Families of rows that turns and mirrors carry onto each other, the same ones carrying the whole set onto itself: the rest of each named row's family, in list order
7 families of 4 rows
lur: [ 19 -21  -6 -27   7  16   1 -13  -3 -44  10 -16   3  -5  -8  27   0 -19
 -10 -19]
davo: [ 15 -16 -24 -27  -3  12  -8 -13  -8 -32  17  -8  -5  13 -13  32  -8 -11
 -17 -22]
mus: [ -7  19   6  32 -15  28  24 -22  16  -6 -18  -4   5 -28  -4  -3   3  -5
  -3  13]
vanup: [-12  18  10  27 -15  27  19 -26  30   3 -13   4  -1 -23  -9 -10  -5 -13
   3   5]
lol: [  2  19  20  27 -12  27  26 -23  23  -1 -13  -4  11 -19  -6  -8  -2  -7
  -3   4]
balar: [ -1  16   5  33 -17  26  18 -23  24  10 -12   2   6 -22  -5   2  11  -2
   1  16]
Tig: [-26   7   6  22  -7  -2   2  19  11  26 -11   4   0  -1   1 -16  -1  20
  19  18]
rig: [  0 -14 -19 -22   6 -21 -17   6 -41  -6  40  -1  -8   9  14   1  -1 -15
  -5  -9]
revik: [-13  22   4  29 -18  28  12 -19  20   7 -23   6  11 -15  -2  -2   0 -10
  -6  22]
beke: [ -2 -14 -18 -36   4 -23 -14   0 -30  -6  36  -5  -3   4  16   8   8 -18
   6 -12]
kelit: [ -7   9   7  31 -11  27  32 -21  26   0 -14   3  18 -18  -8  -4   4  -2
   9   7]
ger: [ 16 -18 -22 -20  -2  12  -5 -17  -6 -46  12 -16   2  -4 -11  31  -7 -13
 -14 -19]
rozuf: [ -7 -13 -22 -23   3 -30 -15   8 -34  -2  31  -1 -14   1  12   6   8 -20
  -5 -19]
sude: [-34   5   2  20 -16 -14  -3  18   6  27 -12   5   4 -12  -6 -25  -6  10
  17   3]
fekaz: [-36   7   2  25  -9 -11  18  11   2  26  -6   8  -1  -8  -3 -21   2  13
  21  11]
dez: [-11 -27 -22 -23   4 -24  -5   9 -30  -7  34  -5 -14  10   6  12   1 -23
   6 -14]
lisat: [  4 -19 -19 -19   4 -24 -16  10 -33  -6  40   2  -5  10  12  -1  -4 -22
   2 -17]
bup: [ -3 -18 -14 -23   1 -18 -13   9 -26 -10  44   3 -14  17  14   8   3 -24
  -8  -7]
gena: [  2  23   5  35 -15  24  19 -24  19  -1 -18   1   6 -24 -10  -4  -4 -10
  -3  11]
mapu: [ 11 -22 -16 -17  -8   8  -8  -9   0 -45  19 -12  -1   7 -14  36   3 -18
 -10 -21]
zipo: [  7 -24 -14 -29  -3 -14 -20  -3 -32  -4  39   7 -11  12   3  12  -2 -14
  -6  -8]
nis: [-33  11  13  23  -4  -6  -4  12  10  25  -9   8   0  -5  -7 -24  -7   9
  26   0]
tulu: [ 15 -23 -15 -16   6  11   9 -18  -5 -39  19 -15   2   4  -4  34   1 -28
  -3 -24]
ret: [ 12 -10 -18 -32   1   6   4 -16  -4 -41  13 -21  -2  -1  -5  34   3 -13
  -6 -22]
vubo: [-30  15  15  25  -9  -2  -6  12   0  22 -20   8   7  -1  -3 -10  -3  12
  16  21]
mes: [ 18 -19 -17 -18  -7  13   3 -14  -6 -45  16 -19  -6  -3 -17  28  -7 -21
 -11 -23]
gigor: [-30   8   2  24  -3  -7  -2  21   0  21 -11   8  10  -8   5 -22  -1  15
  20  11]
gabo: [-26   8   6  22  -5  -4  -7  20   0  23 -12   6   4  -6  -6 -27 -11  12
  22  17]

Same family as gigor: mus, lisat, mes
Same family as ger: rig, gena, gabo
Same family as nis: vanup, beke, ret
Same family as mapu: balar, Tig, bup
Same family as dez: kelit, fekaz, tulu

